A single turn carries every row of the set below to another of its rows. Some are shown first; where does it send the rows asked next?
J_87: [4,0,-3,-13,-10,5,2,0,-9,-17,23,7,-1,6,5,7,-14,-17,4,10,-1,-16,11,9,3,0,-10,5,8,-11,-1,-2,0,0,16,6,9,4,0]
J_476: [5,-5,-7,14,7,-2,-1,-8,5,1,-10,2,13,-13,1,1,3,-13,2,-10,-5,7,20,-13,-2,7,-5,10,9,2,-12,5,1,-12,-15,3,-3,6,-7]
J_370: [-5,-16,-2,10,14,-13,-11,0,1,-3,3,25,-7,1,-10,2,5,-9,16,3,-1,7,10,3,-8,2,-1,1,-10,-6,9,6,10,-8,6,-3,-7,5,-14]
J_538: [3,10,6,-6,-2,-8,-1,0,-10,-27,-7,-6,-4,-5,-17,1,1,10,-3,-2,13,-4,4,3,-10,-2,-11,10,2,12,-12,0,-9,-7,11,-12,11,-1,4]
J_514: [-3,-1,-3,-5,-3,-15,-7,10,14,-16,-1,3,7,-9,-2,0,7,-3,-20,8,-18,-12,-2,2,-12,3,-6,0,2,-13,7,-4,0,-11,-8,4,-12,-7,-13]
J_492: [0,1,-1,-6,0,-11,10,-18,9,24,4,0,-1,4,-7,-7,-9,-17,2,-5,-3,-2,1,-4,0,-6,-2,3,1,9,-9,-4,10,19,12,-1,-5,8,0]
J_551: [1,7,5,6,16,-19,9,0,4,-15,-2,13,-3,2,11,-15,14,-7,4,2,-7,-2,2,1,-5,-7,2,-7,7,-1,-3,8,10,6,4,-11,10,9,-22]
J_819: [5,0,5,-5,4,4,-1,-10,3,-1,3,-14,8,2,-15,2,0,8,-16,3,-12,-3,-8,5,-12,-3,14,-8,-4,-10,1,-19,0,3,16,4,0,-14,-2]
J_237: [-4,12,2,-15,2,-5,7,-1,-3,-23,-5,-7,-3,-2,-10,1,-8,8,-4,-3,11,-11,4,-1,1,-15,-11,3,-3,18,-12,-1,-2,6,20,-5,2,1,3]
J_532: [-12,-8,0,-20,-10,-1,0,14,4,-6,-1,-10,4,16,-19,5,8,-12,-19,4,-10,0,-11,-4,-5,-6,-1,12,5,-1,-12,-3,11,7,-5,7,-2,-5,3]
J_263: [-2,1,-16,1,5,-5,-10,-4,-2,7,-1,1,-2,-1,-2,-3,-6,0,16,8,1,20,3,0,-10,-18,4,-1,8,2,-5,-15,13,19,-5,-1,-1,-8,8]
J_804: [16,-12,5,-7,-10,-8,-2,1,-19,9,-4,-5,-3,0,5,-10,0,4,-5,8,0,5,-9,5,-2,-6,-7,9,-5,-15,-5,12,3,-9,-7,13,16,6,3]
J_971: [-1,10,9,-15,4,-1,-9,-1,-2,-19,-1,0,-5,-12,3,3,10,2,0,1,2,4,-21,-5,-8,-1,-2,-7,-1,4,5,-6,-8,-8,-4,-4,-6,32,-6]
J_976: [22,-12,4,-11,0,2,-14,3,-9,8,-5,-10,1,-1,1,2,-4,2,-2,4,-5,1,-11,-2,-4,-13,-2,3,-3,-16,-9,4,0,-2,-14,16,13,15,1]
J_775: [5,-9,-2,-8,-9,6,-3,2,2,-10,7,9,4,3,9,4,-21,-15,-6,5,1,-17,18,2,14,-3,-8,3,3,-9,-7,7,-1,-10,9,9,5,5,-3]
J_782: [-6,-16,-1,8,7,-2,-14,-4,-6,-4,-4,24,1,-8,-5,1,9,-5,10,3,-5,2,4,7,8,5,7,15,5,5,-4,-3,9,-4,-6,-19,-10,7,-10]
J_100: [2,5,-20,-6,14,-3,-10,5,-3,6,12,10,1,-2,-12,7,1,1,1,-2,11,1,4,2,-17,-15,6,12,10,2,-3,2,16,24,-4,-3,3,-3,-2]
J_799: [8,-5,-2,-11,26,0,-14,6,1,2,3,-12,8,9,-5,11,7,-14,13,-9,-5,0,-6,-4,-16,-2,0,2,20,-1,-11,-11,7,5,3,-11,10,6,-6]
J_616: [-3,11,-1,-9,-11,4,-10,-1,-3,-2,6,-6,-2,-15,0,8,5,-4,6,5,2,4,-22,0,-10,9,-8,2,2,0,6,-7,-14,-1,-4,-1,-6,28,2]
J_903: [-6,-1,4,-2,-12,22,9,-2,6,-21,3,7,2,2,-6,-4,15,-3,-13,2,-13,9,2,-4,4,6,13,-5,1,-1,0,-1,9,-12,0,5,2,-2,-6]

J_775 moves to J_237
J_532 moves to J_903
J_476 moves to J_492
Now these:
J_87 moves to J_538
J_782 moves to J_263

A single turn carries every row of the set below to another of its rows. Some are shown first; where does it send the rows asked next?
J_403: [8,-6,-1,1,18,-10,-11,-4,1,8,-2,-15,11,-13,-3,-7,-3,-4]
J_621: [2,11,6,7,-12,15,-3,-7,0,3,-7,-9,7,5,-6,-1,14,1]
J_848: [11,-4,-4,0,1,-2,-7,20,8,-7,-2,16,9,-12,-6,1,-11,2]
J_805: [10,9,-5,16,10,7,2,1,-6,-9,8,-2,9,-15,-12,10,-5,13]
J_338: [0,-2,-8,-7,-16,-17,6,-7,-1,-3,4,17,3,0,4,2,-3,5]
J_841: [-9,5,7,6,-8,8,8,1,-8,-5,15,-7,3,11,0,5,-13,-12]
J_998: [-1,7,-6,10,3,0,2,-6,-6,-7,-18,2,7,-18,-7,7,-7,17]
J_8: [-18,8,-14,-7,7,-11,9,-2,1,-4,-6,11,11,4,-1,-11,-10,-7]
J_421: [-8,2,5,0,4,13,1,-18,-4,9,-6,-7,1,14,2,-6,1,-1]
J_846: [-4,2,-2,4,-26,-8,-10,-6,-2,9,-7,1,-3,-5,3,-5,-4,-5]
J_196: [10,-1,4,5,-7,2,-6,22,11,-4,7,2,-3,-13,-10,-4,-12,-2]
J_553: [-20,9,-3,2,-3,-7,11,-3,-6,-3,8,7,6,15,1,-2,-7,-15]
J_76: [-4,12,0,-10,-5,-19,-3,-1,-9,1,-12,-7,-3,4,-3,-8,1,-15]
J_372: [-2,-2,5,-1,9,13,-2,-12,1,11,0,-19,-2,9,-3,-11,-4,-8]
J_478: [-8,8,-3,-3,-4,-13,-1,-7,-7,-2,-27,0,1,-9,-3,-3,-5,3]
J_252: [7,-5,-10,-7,-4,-12,0,5,2,-6,-3,24,12,-6,1,5,-7,6]
J_757: [9,4,2,3,29,-19,2,-7,-1,-2,0,0,4,-8,2,-8,-4,-4]
J_721: [8,-3,0,2,-14,-12,-13,3,-2,8,5,-6,-6,-6,-2,-11,-9,-17]
J_710: [9,11,-12,9,-3,0,5,-4,6,-11,0,24,5,-12,1,6,-2,7]
J_832: [-6,4,-16,-12,11,0,4,2,4,-7,-12,5,12,-10,-5,-14,-18,3]
J_10: [8,17,7,7,19,-10,13,-11,-1,-11,-2,12,-2,4,3,-5,4,0]
J_138: [22,7,-9,7,8,-3,2,6,7,-12,11,16,2,-12,-4,1,-8,-4]
J_923: [13,14,-2,9,8,1,2,8,-7,-7,22,-8,5,-2,-12,4,1,-6]
J_708: [-3,8,-1,2,28,10,5,-10,3,-3,-5,10,7,6,4,-1,-1,2]
J_320: [3,-1,2,-1,24,11,-2,-4,7,6,3,-15,0,1,-5,-11,-7,-9]
J_693: [5,1,-6,-7,6,15,2,5,1,-8,-5,-8,9,-13,-6,-7,-25,6]
J_226: [4,20,9,9,-1,6,10,-11,-1,-8,-6,7,0,10,-1,-1,12,2]
J_724: [2,4,-1,1,33,10,1,-4,8,-1,0,-1,5,0,-2,-6,-5,-5]
J_535: [-9,7,2,1,13,12,5,-18,-3,2,-8,7,6,13,6,-1,3,4]
J_604: [-4,8,-8,8,-20,-2,-1,-10,2,-1,-9,17,3,-8,4,3,0,8]
J_983: [-2,1,1,-1,-24,-13,6,-5,3,0,13,4,-9,0,0,-3,-4,0]
J_220: [2,2,6,4,-19,-3,1,10,8,0,14,-4,-12,-6,-7,-7,-9,-4]
J_453: [21,0,-3,3,2,-9,-6,10,4,-3,14,1,-3,-9,-5,-7,-12,-17]
J_491: [3,1,5,2,-4,20,4,5,-5,-7,9,-14,5,-3,-4,2,-22,-2]
J_704: [6,15,1,-4,0,-12,-2,6,-8,-2,13,-11,-1,7,-8,-4,4,-19]
J_977: [4,-3,1,3,-2,6,-13,-4,1,11,-5,-21,12,-6,-7,-4,6,-2]

J_453 moves to J_138
J_320 moves to J_724
J_832 moves to J_8
Now these:
J_805 moves to J_998
J_196 moves to J_848
J_403 moves to J_757

